0: [116 110 154 137 127 128 142 132 181 141 103 116 119 117  90 161 112  88
 139 125 147 143 102]
1: [ 86 112 103 166 134 160 133 100 122 134 113 151 101 155  91 143  96 111
 149 135 160 127  81]
2: [104 152 116 132 194 119 112 123 162 154 125 170 120 153  70 127 141 110
 141 157 118 167  66]
3: [128 118 126 100 136 130 128 105 125 136 113 168 125 156 152 164 108 158
 120 107 135 133 125]
4: [179 151 124 133 136 131 136 106 120 117 137 127 165 134 146 148 146 129
 110 112 146 132  93]
5: [142 119  95 152 138 131 124  74 100  73 124 120 111 177 154 138 120 112
 101 172 148  82 130]
6: [142 129 135 120 148  86 135 158 154 167 146 104 130 128 134 120 154 133
  93 100  83 138 130]
7: [ 94 146 138 129 164 110 118 100 129 121 131 104 103 149 108 161  94 120
 104 123 127 118 103]
8: [162 128 137 108 127 123 124 160 144 138 139 134 164 113 118  97 149 112
 136 114 139 145 106]
9: [158 119 110 161 135  95 144 133 137 111 153  86 126 154 128 124 113  97
 103 120 141 114 117]
10: [167 112 156 107 126 114 127 168 129 132  99 118 136  67 153 176 147 138
 108 119 126  93 138]
11: [168 104 137 116 111 117 145 140 138 127 174 145 149 130 128 101 114 153
 112 142 125 136 133]
12: [105 116 152 113 106 156 104 147 126 118  77 156 146 103 174 125 161 151
 176 128 130 144 134]
13: [194 120 149 127  88 123 156 153 141 124 160 123 175 105 159 114 131 140
 122 108 130 129 166]
14: [143  77 127 145 117 137 132 139 100 116 100 155 132 118 144 155 179 122
 148 140 154 141  85]
15: [171 157 115 141 143 124 140  99 120 118 141 124 155 137 130 154 137 132
 102 107 146 115  96]
16: [164 112 157 117 155  83 149 182 168 174 161  96 137 118 119 132 135 110
 103 116 113 158  95]
17: [132 134 124 126 120 120 135 140 103 143 152 121 158 128 100 101 143 132
 163 106 157 159 110]
18: [170 117 179 133  96 118 160 172 151 152 152  85 172  52 107 129 154 160
 143  98 140 163 110]
19: [121 123 156 140  85 170  89 147 118 111 110 116 109  87 138 110 136 121
 139 140 104 126 152]
20: [171  96  91 144 119 105 145 113  86 126 154 118 127 158 137 123 121 124
 105 138 143  96 116]
21: [127 124 115 113 114 109 126 104 128 124 108 137 150 137 148 139 155 173
 138 117 139 144 112]
22: [138 149 109 114 134 126 130 131 124 136 110 126 118 116 146 123 146 115
 102 120  98 103 171]
23: [ 89 116 136 144 122 102 115 120 139 138 109 130 110 134 152 114 162 139
 170 144 133 156  97]
24: [109 109 122 108 174 159 117 131  89 122  59 139  75 120 158 127 123  86
 130 159 129 112 157]
25: [123 148 151 130 109 170 123 126 120 121 148  89 152  91 141 153 119 128
 124 114 120 102 126]
26: [142 131 151  85 117 119 111 158 191 159 124 137 174  66 138 139 177 141
 128 135 128 125 119]
27: [130 122 120 167 104 104 162 126 137 141 191 110 117 158  63 104 100 115
 136 139 148 156 103]
28: [ 96 121 120 128 132 152 113 123  95 126 125 114  83 144 121  96  89  76
 143 137 143 136 131]
29: [166 156 116 156 146 153 142  87 109  95 127 125 153 142 131 158 129 127
 114 125 147 118  92]
30: [132 103  96 160 115 155 137 106 100 126 119 133 134 137  92 168 141 124
 142 123 161  93  92]
31: [119 145 140 132 108 146 103 117 144  93 112 128  95 120 111 124 111  88
 113 163 112 118 167]
32: [ 92 122 116 141 132 146 121 119 104 130 133 119  71 156 110  95  86  73
 147 139 142 137 127]
33: [136 155 110 118 129 135 152 126 131 143 151  96 126 120 125 125 152  94
 104 119  98 111 158]
34: [ 70 142 139 117 118 136 111 118 130 132 132 177 115 137 127 129  99 159
 152 135 120 140 134]
35: [151 106 135 109 128 134 132 116  91 124  96 112 134  93 145 154 164 175
 135 132 140 138 100]
36: [124 165 113 106 138 134 159 135 140 148 159 102 138 121 124 122 143  94
  95 101  87 115 153]
37: [146 160 109 131 139  87 159 128 123 162 172 104 164 133 112 133 154 126
 124  96 132 142  90]
38: [100 115 136  81 132 102 142 155 122 178 138 136 171 134 123 119 132 141
 154  69 149 175  86]
39: [131 154 109 103 131 129 146 132 140 154 153  98 131 122 124 122 148  90
  96 106  94 120 154]
40: [161 124 146 111 137 133 116 104  92  85 163 119 100 164 169 163  73 152
 101 152 139 111 146]
41: [167 121  78 135 127 105 154 130 131 130 156 111 139 140 123 124 132 108
 106 131 149  85 137]
42: [129 147 136 151 111  78 137 139 175 172 172 126 144 117  84 150 135 143
 128 118 125 137 102]
43: [101 132 179 143 134 138 110 129 156 123 120 155  89 146 109 113 102 119
 146 163 127 182 113]
44: [154 139 157  84 147  82 144 181 134 153 128 107 163  96 161  87 139 126
 128  88 127 169 131]
45: [138 120 136 158 100 144 123 116 170 109 119 147 119 139 104 103 108 130
 118 144 111 129 153]
46: [145 135 135 114 138 128 127 163 147 135 131 140 159 119 117  95 144  93
 135 114 146 150  95]
47: [ 84 128 120 151 136 151 133 110 114  83 103 138 126 126  92 108  96 147
 139 142 140  99 158]
48: [153 144 129 110 119 140 114 136  97 138 114 132 130 105 163 136 147 161
 126 108 102 133 163]
49: [139  81 145 147 111 145 125 136 108 121 105 146 131 108 135 158 177 126
 147 139 153 146  75]
50: [162 116 156 122 130 112 107 146 134 120 150 138 136 135 166 167 154 126
 114 133 110 149 106]
51: [ 79 143 126 134 171 127 129 110 138 129  91 138 121 127  77 137 108 168
 125 120 112 130 134]
52: [135 142 100 121 143 112 146 130 124 162 148 112 117 156 135 106 132  92
  97 122 101 117 129]
53: [ 99 146 143 135 137 151 110 146 136 122  90 147 117  95 116 136 160 137
 145 131  89 157 127]
54: [162 146 135 112 116 164 120 141 104 132 118 143 138  97 151 125 130 159
 127 107 106 137 153]
55: [ 91 133 133 133 140 153 115 101  87 100 118 147 137 135 115 143 139 157
 151 137 131 142 105]
56: [ 69 130 124 143 170 129 134 101 135 123  96 150 114 139  86 142  96 177
 133 122 112 124 142]
57: [116 140 141 122 111 124 143 167 122 167 167 128 180  95  87 131 154 133
 167  86 140 158 101]
58: [203 123 160 123  89 118 159 162 141 133 164 126 177  96 171 122 141 155
 113 100 117 138 161]

[116 112 131 104 165 167 119 130  75 124  61 144  81 123 182 122 134  89
 128 156 124 114 159] >> 24 22
[ 81 130 135  72 151  97 142 160 119 184 137 138 178 134 120 121 133 141
 152  62 141 178  84] >> 38 57
[ 78 109 145 143 127 105 110 122 144 132  91 117  92 126 137 101 156 126
 170 159 130 161 105] >> 23 43
[135 129 159  83 110 123 106 151 189 156 120 133 162  68 141 142 178 140
 131 141 129 119 117] >> 26 10
[129 139 128 130 128 126 134 131 100 138 140 122 156 131 106 105 145 132
 168 110 162 152 115] >> 17 8
[ 89 127 137 126 126 149 107 104  96  98 119 162 140 136 137 138 134 175
 153 145 125 142 119] >> 55 34
[ 69 128 132 134 119 110 124 127 120 128 135 125 116 131 136 129  97 151
 137 123 131 107 133] >> 34 7
[129 135 136 122  98 126  99 112 155  92 121 135 106 120 108 127 126 100
 106 168 113 119 158] >> 31 45
[127 124 142 146  88 156 100 145 127 110 118 111 106  96 123 102 131 120
 137 145 110 124 154] >> 19 31
[123 139 141 114 116 126 144 159 117 169 164 121 175  88  94 136 155 143
 157  99 144 155  97] >> 57 17
[148 118 156 118 143 160 109 105  90  72 137 124  86 163 168 144  70 150
 107 173 135 118 155] >> 40 5
[ 76 140 136 124 130 157 115 100  93 108 110 155 157 121 110 133 143 166
 158 132 131 150 104] >> 55 34
[141 123 147 143 149 108 138 107 172 143 110 119 110 137  58 161 107 116
 101 130 150 140  84] >> 0 7
[ 92 140 149 139 124 157 108 148 139 130  96 147 110  91 128 133 157 142
 151 132  90 160 127] >> 53 12
[152 107  92 140 116 113 146 122  88 125 144 123 138 154 141 119 131 130
 119 135 138 105 118] >> 20 41
[119 118 158 112 109 145 101 142 119 113  73 150 142  95 182 117 169 147
 165 135 132 142 143] >> 12 48
[149 129 144 133 131 155 111  93  97  69 144 120  86 165 156 146  70 151
 105 173 139 110 159] >> 40 5
[ 64 158 122 109 133 130 116 114 121 132 136 164 120 152 117 138  90 141
 141 122 129 141 138] >> 34 56
[124 138 110 131 116 161  92  92 125  68  98 134 128 153 166 145 125 131
 128 143 148  92 153] >> 5 31
[ 97 116 133  89 135 103 149 159 123 181 142 145 159 133 121 119 132 144
 152  80 147 175  84] >> 38 57
[138 124 128 108 105 120 119 146 157 120 134 157 133 125 142 144 126 113
 100 132 115 103 155] >> 22 45
[121 147 129 135 101 133 102 110 142  95 108 127  94 120 109 119 108  94
 108 160 115 112 175] >> 31 45
[138 132 102 173 119  94 131 123 127 151 188 139 123 161  98 127 138 109
 131 147 130 132  79] >> 27 42
[ 96 135 130 127 172 109 110 118 112 143 108 111  85 131 117 167 102 137
 118 110 128 107 115] >> 7 51
[ 93 119 140  62 156  94 149 181 128 194 138 151 179 127 121 113 136 141
 152  56 147 182  73] >> 38 57
